D: a few groups of rows, each row roughly a mix of its group's hidden directions; one row fits no group:
D (129 x 10):
[[-1.31 -2.45  0.59  4.09 -0.74 -3.85 -2.33 -1.79  2.17 -0.89]
 [-0.43  4.75  0.12 -0.59 -1.18  2.42 -1.17  3.06 -2.59  2.56]
 [ 0.80 -3.05 -0.15 -1.31  1.37 -2.08 -2.06 -2.95  1.00 -4.74]
 [-2.16 -0.52  0.64  1.28  1.56 -3.12  0.27 -2.46  2.92 -4.52]
 [-1.34 -2.30  2.90 -1.35 -1.48  1.00  1.98  0.34 -2.26  4.97]
 [ 2.28 -4.16 -0.90  1.82  1.74  2.36 -0.72 -2.74  3.27 -0.63]
 [-3.64  1.12  2.71  3.34 -1.73 -1.42 -2.32 -0.80 -0.12  3.21]
 [-1.04 -0.74 -0.70 -0.68  1.71 -1.51  6.44 -1.97  0.16  1.07]
 [ 3.82 -1.39 -0.10 -2.06  2.54  1.91  3.30  0.18  2.92  1.99]
 [-3.52 -1.69  0.38  3.99  0.07 -3.66  0.44 -1.95  2.26  0.70]
 [-1.46 -0.14 -0.33  1.86  0.69 -1.65 -5.08  1.36  2.36 -3.48]
 [ 0.36  2.66  1.19 -1.58  1.86  2.42 -3.79  0.54 -0.83 -4.31]
 [ 0.64  1.80 -1.85  2.91 -4.55 -2.57 -1.20 -0.14 -2.43  2.03]
 [ 2.73  1.93 -0.87 -0.72 -3.01  3.42 -4.27  0.45 -0.30 -1.61]
 [-3.07  3.83  0.61 -0.50  0.73 -3.42  0.97 -0.53 -0.19 -4.01]
 [-0.48  3.41  1.19  1.16  2.19 -4.35  0.40 -3.44  1.58 -1.22]
 [ 3.55 -0.68 -2.18 -2.93  2.40  1.86  3.51  2.31 -0.73 -0.69]
 [-1.35 -2.78 -1.19  3.21 -1.34 -0.94 -2.93  1.22  0.27  4.50]
 [ 0.20 -0.66  0.06  0.84 -4.03  3.22  0.12 -0.49 -1.46  4.92]
 [-1.76  4.64  0.98 -0.97 -2.27 -3.54 -0.85  1.72  0.94  2.37]
 [-1.43 -1.33  1.07  1.32 -4.27 -1.00  0.00  1.35 -3.30  3.96]
 [-0.18  0.67  0.10  1.67 -3.96 -0.30  0.82  1.41 -1.05  5.61]
 [ 1.44  0.67 -2.00 -0.88  3.58  1.33 -1.22  0.10  3.25 -4.52]
 [ 1.12  2.40  1.84 -1.65 -4.15  0.70  1.35 -0.77 -1.46  4.36]
 [ 0.02 -2.52  2.31 -0.77  1.40  2.64  4.21 -1.69 -0.59  3.49]
 [-0.81 -0.65 -0.50  4.25 -3.41 -1.96 -2.45  1.23 -0.71  3.38]
 [-3.09 -0.56  0.80  1.29 -1.75 -4.01 -4.03  1.26 -1.98 -1.13]
 [ 0.92 -3.96 -2.32 -1.06  0.25  4.46 -0.37  3.33  0.33 -0.06]
 [ 0.50  4.07 -0.66 -0.17  0.45  0.54 -4.80 -0.84  1.66 -3.16]
 [ 2.57  3.27 -1.00 -2.51  2.14  3.22 -2.71  0.65  2.05 -1.66]
 [-1.64 -4.37  0.57  1.65 -0.85  0.11  2.57 -1.04 -1.14  4.45]
 [ 1.78 -1.29 -0.24 -2.83  3.61  1.77  4.86  0.76  0.69 -0.73]
 [-2.61 -1.22  0.27  4.30 -3.09  0.75 -3.25 -0.90 -2.38 -0.57]
 [-3.32 -2.91  1.48  2.06 -4.09 -0.61 -2.35 -0.71 -2.06  1.01]
 [ 1.78 -1.79 -2.58  1.99 -3.38  0.95 -4.09 -1.08  1.80 -1.97]
 [ 2.70 -1.94 -3.50  0.21 -0.67  1.62  2.04  1.22 -1.26  4.54]
 [ 1.70 -0.82 -0.95 -1.89  4.11  1.63  2.63 -0.61  2.67 -3.52]
 [-1.48 -5.74 -0.54  1.10  1.76 -1.23  3.14 -1.52 -0.78 -0.51]
 [-1.06 -3.05  0.43  1.72 -1.38  3.80  2.45 -0.32  1.89  3.84]
 [-4.24  0.47  0.98  1.81 -4.37 -2.91 -1.64 -0.85 -0.88  0.19]
 [-2.10 -0.23  1.14  2.82 -0.96 -3.71 -4.97  0.54 -0.75 -0.61]
 [ 1.73 -2.71  0.17 -0.92  3.02  4.85  0.84 -1.82  2.54  0.18]
 [ 1.99  0.02  1.72 -3.15  1.72  1.47  5.38 -1.73  0.34 -0.45]
 [-1.56 -0.16  3.53 -0.40 -0.38 -0.62  1.35  0.64  0.44  6.02]
 [ 1.19 -3.38 -1.73 -1.70 -2.56 -2.54 -2.04  3.42 -0.56  2.53]
 [ 1.96  2.37 -0.97 -1.81  3.66 -3.57  2.30 -0.01  1.17 -2.81]
 [ 3.29  2.14 -1.30 -1.70  3.73  3.08  1.10 -0.90  1.07 -2.78]
 [-0.25  5.45  1.33  2.40 -1.99  0.80 -1.35 -2.53  0.56  1.95]
 [-2.61  0.21  0.78  1.66 -3.86 -0.71 -2.79  0.92 -1.67  4.16]
 [-3.14  0.72  2.60  1.92 -4.19 -2.24  0.24  0.75 -1.29  2.94]
 [-1.56 -0.78  0.98 -0.62 -1.71  1.45  4.05 -0.87 -3.18  4.19]
 [-0.64 -0.97 -0.87 -0.04 -3.19  1.45 -1.70  4.51 -3.33  2.39]
 [-2.34 -2.79  0.32  4.36  0.86  0.03 -1.43 -4.02  1.62 -0.60]
 [ 1.49  4.74 -0.21  0.07  2.67 -2.24  1.50 -2.87  2.32 -1.23]
 [ 2.78  1.28  0.76 -3.09  3.63  1.69  3.47 -1.50  2.08 -0.43]
 [-3.24 -1.05  3.69 -0.36 -1.55 -2.19  1.78 -2.31 -0.12  3.64]
 [ 2.88  0.77  0.49 -2.36  3.16  2.84  1.14 -2.72  3.58 -0.23]
 [ 2.91 -1.48 -1.02  0.14  2.63  1.07 -1.63 -2.67  2.70 -4.18]
 [ 0.67 -0.44  0.87 -2.04  3.88  1.48 -0.15  0.50  1.62 -5.35]
 [ 2.44 -5.30 -2.24 -0.41 -0.94  1.61  2.18 -1.40 -0.77  2.08]
 [ 0.79  2.85  2.72 -0.62  2.36  0.02 -3.10 -2.22  3.01 -2.94]
 [ 2.43 -2.18  1.89 -1.04 -1.14  0.21  4.79 -0.84  0.43  3.72]
 [-2.21 -0.15  2.09 -2.29 -1.76 -0.41  3.63  0.67 -1.83  4.42]
 [ 2.76  2.08 -0.79 -2.47  4.08 -0.89  1.34 -1.70  2.32 -2.87]
 [-2.08 -0.47 -1.87  3.65 -1.24 -2.81 -4.39  1.97 -0.18  0.57]
 [ 2.74  2.73  0.16 -1.66 -3.33  0.74  0.57  0.48 -4.94  0.07]
 [-0.11 -4.08 -0.52 -1.42  1.03  5.24  0.85 -0.06  0.14  2.47]
 [-2.94  0.42  2.31  5.06  1.28 -0.04 -0.87 -1.35  1.36  2.92]
 [-3.36 -1.32  0.27  1.50  0.34 -1.31 -5.92 -0.38  1.35 -0.26]
 [ 0.44  2.39 -0.36  1.56 -3.76 -2.38  1.53 -1.68 -1.73  4.22]
 [-0.25  4.12 -0.33 -2.81 -0.98  0.00  1.58  4.33 -2.57  0.74]
 [ 2.81 -0.46 -0.77  1.98  0.15  4.27 -3.36 -1.67  1.74 -2.52]
 [ 0.88  1.00  0.29 -3.28 -0.03 -2.13  3.24  1.95  1.29  4.61]
 [-3.07  1.14  0.19  3.62 -2.93 -1.47 -4.24  0.57 -1.16  0.22]
 [ 2.69  2.57 -2.91 -1.53 -1.83 -0.60 -1.33  3.71 -0.51  3.18]
 [ 1.91  1.01 -2.00 -0.54  3.54 -1.59 -1.40  1.28  1.83 -4.83]
 [-0.10  4.12 -0.30 -0.89 -1.25 -3.11 -2.60  0.43  2.99 -3.06]
 [ 0.11  3.80 -0.22  0.46 -1.66  0.57 -5.86  0.59 -0.14  1.35]
 [-2.10 -0.41  0.90  2.62 -4.40  1.20 -1.68 -0.67 -1.71  3.88]
 [-3.00 -1.34  1.05  4.17 -0.92  2.99 -2.87 -2.24  1.39 -0.24]
 [ 3.03 -1.32 -0.52 -4.13 -0.62  2.29  3.25  1.29 -0.83  2.74]
 [ 1.55  3.66  0.20 -1.95  2.98  0.66 -0.31 -2.09  2.28 -3.96]
 [ 1.61  2.99 -1.88  1.92  1.44  0.49 -3.36 -0.28  1.01 -4.57]
 [ 2.41  3.97  0.84 -3.59  1.99  3.56  0.75  1.02  0.86  0.52]
 [-2.24 -1.00  1.27  0.24 -3.00 -0.78 -0.89  2.08 -3.18  4.67]
 [ 2.21  1.44  0.47 -2.22  2.37  1.22  1.89 -2.47  2.62 -4.31]
 [-1.58  1.26  3.42 -2.70 -1.76 -0.66  1.45  1.32 -1.31  4.70]
 [-2.29  0.29  1.18  3.51 -0.32  1.08 -2.74 -4.33  2.78 -0.10]
 [ 0.50 -2.14 -0.13 -0.90 -2.62  0.98  0.15  2.10 -2.90  5.30]
 [-0.05  1.08  0.60 -0.73 -2.15  1.31 -1.38  2.51 -2.87  5.43]
 [-0.10 -2.40 -2.69  1.62  2.98 -1.18 -0.19  0.71  2.98 -4.36]
 [ 1.24  1.37  0.09  0.23 -1.06  3.79 -1.15  3.46 -0.24  4.69]
 [-0.52 -1.73  0.64  2.62 -1.71  2.86 -2.72 -4.79  0.64 -1.38]
 [ 3.18 -1.40 -2.12 -2.02  2.28  3.70  3.48  1.32  0.65  0.73]
 [-2.15  1.38  3.43 -1.08  0.05  1.28 -4.75  0.21  0.17 -3.26]
 [-3.17 -1.41  1.94  1.65 -4.22 -1.22 -2.04  1.73 -2.91  0.97]
 [ 1.69 -2.37  1.42  0.16 -1.76  1.73  0.73 -1.79  1.34  5.67]
 [-3.53  0.51  3.80  3.61  0.70 -0.05 -0.60 -3.03  2.00  0.10]
 [ 1.40 -3.86 -2.66  1.70 -1.43 -1.56 -4.29  1.70  1.21 -0.51]
 [ 3.55 -3.95 -1.73 -2.51  1.92  2.79  1.66  0.89  1.23 -0.55]
 [-1.95  2.85  0.37  2.26 -0.06 -2.89 -3.53 -3.11  0.92 -2.41]
 [-1.55  1.68  1.70  0.28 -4.17 -1.90 -2.88  1.09 -3.90  0.69]
 [-1.20  1.75  0.39  1.81 -4.23  0.57 -5.20  0.35 -0.85 -0.54]
 [-0.08 -1.68  1.60 -1.05 -2.37  1.15  2.88  1.13 -3.02  4.71]
 [ 0.41 -4.59  0.33 -0.11  0.48  2.61  2.97 -0.51 -2.40  3.33]
 [ 1.54  4.41  0.54 -3.38 -1.09  2.29  2.59  0.89 -1.19  2.32]
 [ 2.21 -5.49 -0.46 -1.05 -1.17  1.04  0.57  0.60 -0.49  3.83]
 [-1.42 -1.27  0.95  0.06 -4.15  1.43 -0.60  1.53 -3.74  3.72]
 [ 2.69 -0.67 -1.37 -0.97  3.28  2.40  0.85 -1.24  3.06 -3.95]
 [-2.43  2.74  2.50  0.78 -0.18 -3.38 -0.35 -4.16  0.72 -2.15]
 [ 0.78 -2.63  0.95 -0.45 -1.73  0.67  3.02  1.45 -1.56  5.34]
 [ 2.22  2.42 -1.35 -0.90  5.47 -1.07  0.76  2.57  1.22 -1.07]
 [-0.85 -2.33 -1.40  3.79 -0.96 -3.83 -1.18 -0.34  2.09 -3.21]
 [-2.21  0.41  1.54  2.09  0.90 -5.12  2.66 -2.84 -0.50  0.33]
 [-0.84  1.93  1.35  1.10 -4.60 -1.47 -2.78 -2.49 -2.00  2.36]
 [ 1.85 -1.55 -2.51  0.52  4.25  1.34  0.70 -1.66  1.93 -3.88]
 [ 0.24 -2.74  2.25 -0.42  1.15  4.52  2.66 -1.39 -2.56  2.04]
 [ 0.98  4.66 -1.05  1.73  1.35  3.21 -3.23  1.19  0.69 -1.78]
 [ 0.47 -1.31 -3.45  2.36  2.17  0.74 -2.41 -0.08 -0.38 -4.87]
 [-0.02  5.05  2.20  1.56 -1.04  1.04 -2.67 -3.17  0.74  1.28]
 [ 2.01  4.83  0.80 -1.63 -1.29 -3.54  1.70 -0.68 -2.36 -0.71]
 [ 0.57 -3.08 -2.36  1.48 -2.66  1.71 -1.16  1.56 -3.64  3.13]
 [-2.88  0.21  1.76  0.76 -3.85 -2.95 -1.34  2.14 -2.29  2.67]
 [ 0.98  0.48 -0.80  0.12  1.13  1.81 -4.56 -1.70 -1.42 -4.71]
 [-2.66 -0.17 -0.30  4.42 -1.52 -4.40 -0.40 -1.77  0.81 -1.40]
 [-0.20 -5.45  0.16  1.00  0.53  1.42  3.02  0.11  0.26 -3.48]
 [ 0.81 -2.29  2.05 -4.05  0.78  2.76  2.80 -1.84 -0.12  2.90]
 [ 0.44 -0.78 -1.86  2.15  2.18 -1.31 -2.90  0.33  1.54 -5.30]
 [ 0.85 -0.55 -0.47  1.21  2.87  1.86 -1.38 -4.24  2.16 -3.92]]

which group is each row in? (one row of each group first):
[-2.37 -1.92  0.98  0.83  3.30  4.42 -1.53  2.85  0.93  1.26]  (99)
[-2.13  0.44 -0.52  2.88 -3.75 -2.47 -3.85  0.80 -1.41 -1.86]  (6)
[ 1.50 -1.76 -2.00  2.42  1.49  0.03 -2.20 -1.72  3.28 -4.28]  (102)
[ 1.46  2.04 -1.91  0.12  5.02 -0.02  0.00 -1.77  3.09 -2.54]  (49)

[ 0.60 -0.90 -0.06 -0.95  2.76  6.11  1.70 -1.47  1.16  0.92]  (99)
[-0.70  1.45  0.17 -0.76 -2.10  4.33 -5.13 -1.03 -0.62  0.34]  (6)
[ 1.86 -4.38  0.20 -2.55 -0.98  3.66  1.23 -0.14 -3.01  0.34]  (102)
[ 0.22 -0.22 -0.19 -2.70  0.14  0.61 -5.42 -1.88  2.29  2.90]  (49)
[-1.35 -2.23  1.90  2.61 -2.33 -3.40  2.24 -2.64 -0.42  2.83]  (6)
[ 2.34 -0.76 -2.19 -3.95 -0.92 -0.93  3.70  2.94 -1.92 -0.34]  (99)
[ 0.83 -0.90  1.97 -2.60 -3.51  3.65  2.18  0.16 -2.77  2.02]  (6)
[ 0.62  5.17  1.94 -0.31  0.09  3.53 -0.52  0.87 -1.31  2.84]  (102)
[ 0.47  3.82  0.76  1.07  1.29 -2.31 -2.60 -3.69  2.89 -1.43]  (6)
